One turn or mirror swaps these rows in pairs. Which row does each one swap with?
The rows were stretched afterwards, more along some directions than others.
Rud: -1.34 1.64 0.31 0.12 -0.11 -0.44 0.16 0.97 0.61 1.06 1.38 -1.30 1.79
 0.43 -1.56 -0.37 1.62
muduf: -0.78 -0.49 -0.38 -0.80 0.80 -1.90 -0.79 1.69 1.56 -0.90 2.32 -1.41 2.94
 -0.98 0.35 -1.03 0.00
doza: -0.10 1.39 1.40 -1.01 1.06 0.97 -0.31 2.03 0.01 -0.95 1.83 -0.46 1.25
 -0.53 0.00 0.93 -0.56
pured: 0.73 0.18 1.13 -1.41 0.68 3.01 0.25 1.03 1.26 0.23 1.62 -2.19 1.79 -0.41
 0.70 0.81 0.73
zapi: -0.24 1.17 1.92 -0.40 0.41 2.14 -0.18 0.80 2.16 1.44 2.41 -2.74 0.20
 -0.29 -0.11 -1.20 0.74
Dutiv: 0.50 2.57 2.42 0.23 0.52 2.36 1.48 1.19 0.00 1.13 0.70 -1.44 1.29 1.35
 0.42 1.39 0.60
lepur: -1.43 -1.10 -1.30 -0.22 -0.03 -1.46 -1.35 0.81 0.83 -0.53 0.81 -0.55
 1.59 -0.10 -0.85 -0.66 1.00
Zata: -0.73 0.20 -0.73 -0.08 0.10 -0.71 0.11 1.15 -0.87 -0.24 -0.81 1.12 1.68
 -0.08 -0.68 1.39 1.53
mivi: -0.62 0.45 1.55 -0.28 0.27 -0.19 -1.21 0.76 1.37 -0.55 0.66 -1.28 2.73
 -0.19 0.32 -0.59 1.43
seg: -1.48 -0.97 0.38 -1.54 -1.14 1.63 -0.06 1.18 2.32 0.31 0.80 -1.73 2.48
 -0.28 -0.37 -0.82 1.99
sifof: 0.09 0.44 0.30 0.64 0.95 -0.12 -1.54 0.73 1.40 -0.42 1.97 -1.38 0.69
 0.39 -0.05 -1.29 -1.20
vov: -0.06 -0.62 0.86 -0.61 0.08 0.89 0.46 0.83 -0.90 0.35 -2.48 1.53 0.80
 -0.12 -0.18 1.64 2.07
seso: 0.56 0.58 1.54 -0.91 1.16 0.08 -1.07 1.55 0.64 -1.87 2.66 -0.95 2.27
 -1.00 0.39 0.44 -0.15
Sudon: 0.42 2.17 2.07 -1.04 1.00 1.32 0.58 1.25 0.63 -0.92 0.11 0.04 2.50 0.05
 0.46 1.43 1.40
tif: -0.42 0.27 1.50 -0.29 -0.60 1.71 0.31 0.66 -0.10 -0.79 -2.14 1.17 0.83
 1.17 -0.26 1.15 0.79
sibi: -0.25 0.92 0.19 -0.75 -0.34 0.05 -0.72 0.96 0.39 -0.38 1.71 -2.19 2.25
 -0.13 -0.95 0.18 1.42
podu: 0.40 -0.24 2.17 0.18 1.29 -0.88 -1.76 1.20 0.97 -1.17 0.43 -0.96 1.52
 -0.36 0.26 -0.11 -0.11
Vil: -0.37 0.86 1.07 0.87 0.83 -1.48 -2.18 1.03 0.93 -0.14 0.36 -1.02 1.83
 0.00 -1.33 -0.78 0.24
zusag: -0.25 0.85 0.40 -0.70 0.42 0.72 -0.48 1.29 1.16 0.72 4.05 -2.63 0.85
 -1.42 -0.33 -1.49 0.23
kig: -0.34 0.75 1.24 0.23 0.02 1.13 0.61 0.51 -0.77 -0.28 -2.09 1.61 1.02
 1.00 0.48 1.59 0.73
Zipof: -0.01 1.85 2.51 -0.18 0.20 1.97 0.09 0.80 0.56 0.95 2.13 -2.14 -0.02
 0.01 -0.93 -0.06 1.37
samad: 0.50 0.46 1.11 -0.53 2.11 -1.01 -2.69 1.03 0.32 -1.55 0.72 0.10 2.01
 -1.00 -0.43 0.70 1.15
Dil: -0.11 -0.27 0.13 -1.41 0.00 2.17 0.84 1.57 1.08 0.21 1.66 -1.50 2.93
 -0.94 1.15 0.76 0.93
Tuva: 0.14 1.71 0.45 -0.81 0.66 1.81 0.37 0.83 0.50 -1.08 2.51 -1.18 0.84 0.32
 0.62 0.56 -0.49
Fep: 0.21 0.30 0.43 -0.60 0.17 2.55 0.45 0.57 0.21 -0.49 1.75 -0.95 0.51 0.35
 0.93 0.61 -0.56
lif: 0.00 1.73 1.19 0.79 1.39 0.90 -0.40 1.13 -1.36 0.58 0.86 -0.01 0.82 0.37
 -0.04 1.75 -0.57
fone: -0.25 -1.37 -0.24 -0.44 -0.46 -0.31 0.12 0.84 -1.01 0.58 -0.10 -0.21
 2.09 -1.01 0.88 0.68 1.54
Pafa: -0.76 1.58 0.00 -0.22 0.62 -1.15 -1.22 0.56 0.46 -0.79 3.08 -1.57 1.05
 -0.35 -0.73 -0.89 1.14
Sasu: -0.34 1.22 0.38 -1.28 -0.76 2.60 2.24 0.53 0.38 0.36 -0.46 -0.33 1.99
 0.57 0.24 1.15 1.95
Paka: -0.39 0.77 1.16 0.53 1.26 -1.71 -2.20 0.92 1.66 -0.74 0.34 -0.83 0.43
 0.24 -1.14 -1.08 0.09
Derap: -0.01 -0.25 -1.10 -0.44 0.46 -0.21 0.96 0.46 -0.53 -0.76 -0.60 0.79 1.97
 0.06 1.13 1.18 0.51
zur: 0.26 0.85 0.76 -0.93 -1.16 3.78 2.26 0.27 -0.16 1.35 -0.06 -0.88 0.83
 0.41 0.26 1.30 1.46
zum: 0.68 1.62 0.42 0.06 1.78 0.30 0.58 0.65 -1.11 -0.13 1.21 0.52 1.38 -0.34
 1.26 1.71 0.56
Nepo: 0.37 0.76 1.04 -0.32 1.06 -0.85 0.65 1.80 -0.57 -1.03 0.11 0.58 1.05
 0.19 0.86 1.00 -0.11
dito: -0.56 1.00 1.63 -0.48 -0.63 1.83 -0.04 1.02 1.69 0.33 0.54 -0.85 0.43
 0.46 -0.90 -1.20 0.75
dudak: 0.18 1.19 2.02 0.43 0.51 0.91 -0.19 0.75 -0.92 0.28 0.46 0.26 1.47 0.00
 -0.26 1.44 1.17
rig: 0.50 -0.88 -0.46 -0.27 0.16 -0.32 0.18 0.57 -0.54 -1.10 -1.41 0.91 1.45
 0.09 0.72 1.22 -0.08
Zivuz: 0.51 0.66 2.14 -1.38 0.94 2.99 -0.40 0.90 0.57 0.95 1.76 -1.20 1.80
 -1.43 0.55 0.81 2.26

Zipof swaps with -> podu
Fep swaps with -> tif
lepur swaps with -> seg
Vil swaps with -> zusag
zum swaps with -> Sudon
vov swaps with -> pured
Zivuz swaps with -> samad

